Where one turn sends some rows of the set: a few examples, then the rows asked
j543: 16, -13, 9, 18, -17, 7, 4, 11, -25, -18, 7, -41, 11, -5, -10, -6, -22, -10, 7, 11, 33, -7, -19, 6, 9, 16, -5, -18, 6, 39, 21, -4, 3, -5, 34, 10, -14, 16, 13, 4, 6, -13, -21, -3, 12, -14, 13, -20, -6, 8
j55: -43, 6, -3, 10, -2, 33, -3, -18, 23, 6, -18, -8, 8, 11, 17, 7, -22, 7, 24, 14, -13, 15, -27, 8, -1, 23, 19, -6, 4, -8, -10, 1, -29, 13, -3, -31, 7, -5, -16, 9, 1, 24, 21, 0, 4, 6, -1, -2, 0, 36
j275: 3, -21, -6, 5, 25, -27, 7, 13, 9, 8, -13, 22, 3, -10, -15, 5, 6, -16, 31, -5, -22, -42, 9, 8, -19, 22, -24, 24, 12, -12, -5, -19, -11, -40, 18, 38, -7, 13, 5, -6, -2, -21, -9, -9, -9, -10, -24, -17, 5, -15
j29: -32, 7, 0, 5, -1, 19, -7, -29, 18, -3, -24, 13, 18, 9, 18, -8, -22, 2, 32, 20, 8, 8, -27, -1, -21, 29, 2, 21, 4, -10, -7, -9, -22, 2, -31, -18, 23, 2, 6, 27, 6, 7, 0, 0, 8, 3, -14, 1, 0, 33
j228: 15, -25, -17, -13, 19, 3, 17, -11, 20, 20, 8, 4, 34, -7, -18, -7, -13, 3, -23, -4, -7, 4, -24, 24, 3, -14, -5, 19, -12, -7, -18, 6, 2, 28, -34, -3, 46, 20, -6, 0, -18, 16, -2, -33, 9, -31, -3, 20, 42, -28
j174: 6, -17, 1, 16, -24, 8, 7, -1, -14, -16, 21, -27, 10, -8, -6, -15, 1, -7, 19, 24, 46, -13, -9, -16, -5, 18, -14, -4, 0, 33, 2, -14, 12, -13, 19, 14, -10, 25, 9, 0, 13, -8, -33, -2, 12, -1, -19, 2, -3, 17
j964: 9, -8, -1, 3, 38, -22, 3, 23, -1, -1, -33, 2, -6, -1, -16, 12, -25, -10, 17, -18, -32, -33, 4, 21, -8, 16, -14, 5, 11, 2, 13, -7, -12, -26, 31, 33, -19, 8, 9, 0, -5, -28, 4, -13, -8, -18, -2, -29, -6, -27
j48: 6, -23, -13, 23, 33, -26, 18, 4, 32, 12, 0, 21, 6, -8, -21, 11, -2, -6, 14, -21, -31, -44, 9, 1, -7, 11, -12, 3, -15, -16, 21, 2, -17, -23, 16, 23, -20, 9, 1, 4, -4, -16, 2, -11, -3, -7, -3, -30, 8, -27
j192: 6, -12, -16, -22, 21, 19, -9, -12, 3, 16, -12, 38, -24, 12, -11, -26, -14, 11, 10, 3, -7, -9, 3, -19, -22, -36, -24, 4, -6, 6, -24, 2, 20, -14, -18, 19, -22, 17, -8, -6, -23, -23, -1, 7, -25, -3, -16, 45, -24, -7
j97: 14, -14, -27, -7, 31, 14, 5, -11, 25, 17, 3, 20, -16, 10, -22, -17, -23, 17, -16, -13, -10, -10, 3, -22, -10, -41, -18, -18, -30, 10, -7, 16, 18, 6, -19, 8, -28, 21, -10, 2, -20, -15, 5, -12, -15, -4, -9, 40, -12, -26
j348: -18, 4, 10, 2, -1, 33, -8, -17, 5, -5, -36, -3, 12, 21, 14, -5, -41, 1, 20, 15, 3, 20, -34, 17, -7, 16, 18, 5, 8, 4, 13, 1, -20, 18, -16, -23, 15, -7, 7, 23, 5, -3, 13, 6, 10, -8, 18, -17, -9, 28
j458: 21, -24, -9, -22, 36, 4, -3, -9, 9, 11, -10, 13, -34, 5, -13, -20, -25, 33, -2, -14, -29, 5, 9, -7, -14, -31, -3, -1, -12, 3, -18, 18, 25, 2, -18, 7, -24, 8, -18, -11, -25, -11, -6, 1, -35, -12, -6, 47, -19, -13
j850: 16, -32, -2, -21, 11, -3, 10, -12, 7, 13, 1, -8, 16, -13, -7, -11, -18, 16, -17, 2, -16, 28, -25, 35, 1, -8, 9, 19, 5, -6, -26, 16, 7, 16, -35, -11, 45, 5, -12, -11, -23, 27, -22, -19, -13, -42, -1, 27, 31, -7
j326: -20, 12, -3, 4, 5, 19, -1, -10, 7, -25, -38, 2, 19, 10, 14, -12, -21, 12, 22, 15, 16, 22, -8, 9, 3, 28, 13, 7, -3, -15, 15, -22, -5, 13, -13, -43, 7, -1, -1, 27, 6, 15, 8, -4, 20, 6, -5, 9, 12, 24
j190: 8, -6, -16, -23, 12, 0, 6, 0, -6, -1, -20, 12, 34, -11, -5, -17, -15, 3, -21, 5, 2, 24, -15, 39, 18, -9, -12, 17, 9, -19, -13, -5, 5, 1, -24, -28, 34, 10, -7, 0, -33, 30, -7, -22, -4, -31, 3, 29, 44, -15
j252: 9, -20, -11, -21, 0, 3, -2, -14, -7, 18, 5, 11, 31, -15, -9, -17, -7, -3, -12, 12, 6, 8, -30, 23, -2, -11, -24, 31, 16, -3, -33, 4, 6, 0, -31, 7, 51, 19, -2, -4, -31, 16, -21, -17, -8, -33, -5, 27, 33, -10
j798: 23, -32, 2, 8, 37, -40, 9, 15, 12, -3, -6, 4, -15, -14, -17, 7, -8, 9, 30, -25, -42, -35, 13, 9, -6, 22, -2, 11, -2, -9, 5, -6, -6, -25, 24, 27, -24, 2, -5, -12, -3, -11, -8, -7, -21, -12, -7, -16, 5, -12
j432: 15, -19, 0, -27, 11, 15, 0, 0, -13, 16, -20, 0, 25, 1, -12, -9, -26, -2, -18, 6, -9, 20, -34, 45, 3, -17, -3, 25, 21, 3, -17, 8, 6, 22, -21, 2, 50, 11, -1, -6, -25, 5, -1, -17, -1, -43, 16, 9, 28, -18
j289: 6, -17, -8, 5, 32, -21, 13, 23, 2, -2, -30, 25, -3, -4, -15, 0, 13, -5, 18, -7, -26, -24, 33, 18, 2, 11, -9, 11, 7, -27, 23, -13, 3, -37, 32, 9, -27, 1, -6, -7, -12, -16, -1, 1, -8, -9, -8, -15, 5, -24
j319: 17, -18, 1, 15, -12, 1, 14, 17, -22, -27, 4, -26, 11, -8, -10, -13, 11, 1, 12, 17, 39, -3, 14, 3, 15, 22, 1, -4, 1, 12, 30, -21, 23, -5, 40, -8, -18, 14, -1, -1, 10, -4, -25, 0, 20, -1, -7, -1, 10, 4
j209: 19, -33, -3, 30, -19, 8, 19, -3, 4, -5, 38, -22, 18, -7, -18, -8, 8, -3, 7, 10, 33, -19, -10, -15, 9, 8, 5, -13, -20, 24, 25, 0, 6, 8, 21, 3, -11, 21, 1, 2, 12, -6, -22, -3, 23, -2, 6, -15, 10, 5
j99: -18, -7, -4, 12, 6, 28, 8, -26, 37, 2, -10, 11, 19, 18, 6, -5, -16, 9, 21, 9, 2, 7, -23, -6, -12, 14, 25, 7, -24, -9, 13, -5, -16, 35, -29, -27, 15, 1, -3, 24, 17, 0, 17, -4, 25, 6, 1, -4, 7, 21
j578: 27, -33, 9, 21, -16, -6, 13, 9, -6, -26, 27, -39, -2, -11, -8, -7, -9, 7, 25, 7, 23, -8, -10, -8, 7, 23, 12, -16, -12, 30, 11, -11, 6, -4, 26, 1, -24, 12, 3, -5, 18, 5, -30, -3, 3, -8, -3, -8, 4, 26
j800: -15, -11, 10, 7, -1, 14, 7, -18, 26, -14, -17, -10, 6, 10, 16, -4, -31, 16, 29, 12, -5, 24, -26, 9, -10, 30, 33, 4, -7, -6, -1, -4, -20, 15, -28, -34, 13, -8, -1, 14, 16, 21, -1, -2, 5, -8, -3, -3, 4, 41
j197: 1, -16, -4, 17, -19, 14, 6, 13, -13, -11, 27, -45, 6, -11, -8, 3, -5, -1, 13, 10, 24, -14, -16, -7, 18, 17, -2, -26, 2, 33, -6, -11, 1, 1, 46, 4, -23, 22, -10, -12, 3, 15, -10, -10, 7, 2, -4, 1, 4, 20
j361: -6, -23, -11, -17, 5, 14, 2, -7, -1, 32, 5, -12, 23, -13, -9, 0, -1, 5, -19, 7, -17, 14, -25, 35, 13, -9, -2, 15, 23, -5, -34, 17, 1, 20, -1, -3, 44, 12, -26, -20, -33, 30, -2, -16, -7, -27, 4, 22, 31, -11
j145: 17, -8, -10, -29, 34, 25, -9, 5, -10, 11, -30, 10, -25, 18, -16, -19, -37, 10, -9, -8, -15, 3, -1, 5, -13, -40, -15, -7, -2, 21, -11, 8, 26, 6, -4, 19, -21, 15, -6, -8, -22, -29, 9, -5, -18, -16, 1, 35, -25, -24
j455: -5, -14, -8, 4, 35, -19, 1, 20, 9, 11, -12, 0, -3, -10, -15, 18, -2, 1, 28, -19, -43, -43, 6, 15, 4, 25, -10, 8, 11, -11, -11, -15, -14, -14, 45, 29, -18, 11, -18, -16, -9, -2, 16, -16, -10, 1, -11, -12, 10, -14
j481: 13, -8, -20, -22, 23, 16, 1, 2, -4, 5, -25, 32, -16, 9, -12, -28, -13, 11, -14, -2, -6, 10, 19, 1, 5, -43, -17, -12, -6, -6, -2, 6, 26, -18, -7, -11, -33, 10, -15, -8, -36, -5, 0, 3, -24, -11, -3, 45, -9, -19
j708: -5, -11, -17, -19, 28, 29, -12, -5, 2, 24, -7, 5, -27, 9, -13, -12, -12, 26, 1, -7, -23, -6, 6, -9, -2, -30, -6, -8, 0, 7, -26, 14, 23, 14, 11, 11, -25, 14, -32, -19, -27, -7, 16, 1, -22, 6, -5, 48, -19, -9

j326 moves to j481
j361 moves to j455
Where do these go?
j174 moves to j252
j48 moves to j99
j964 moves to j348
j798 moves to j800

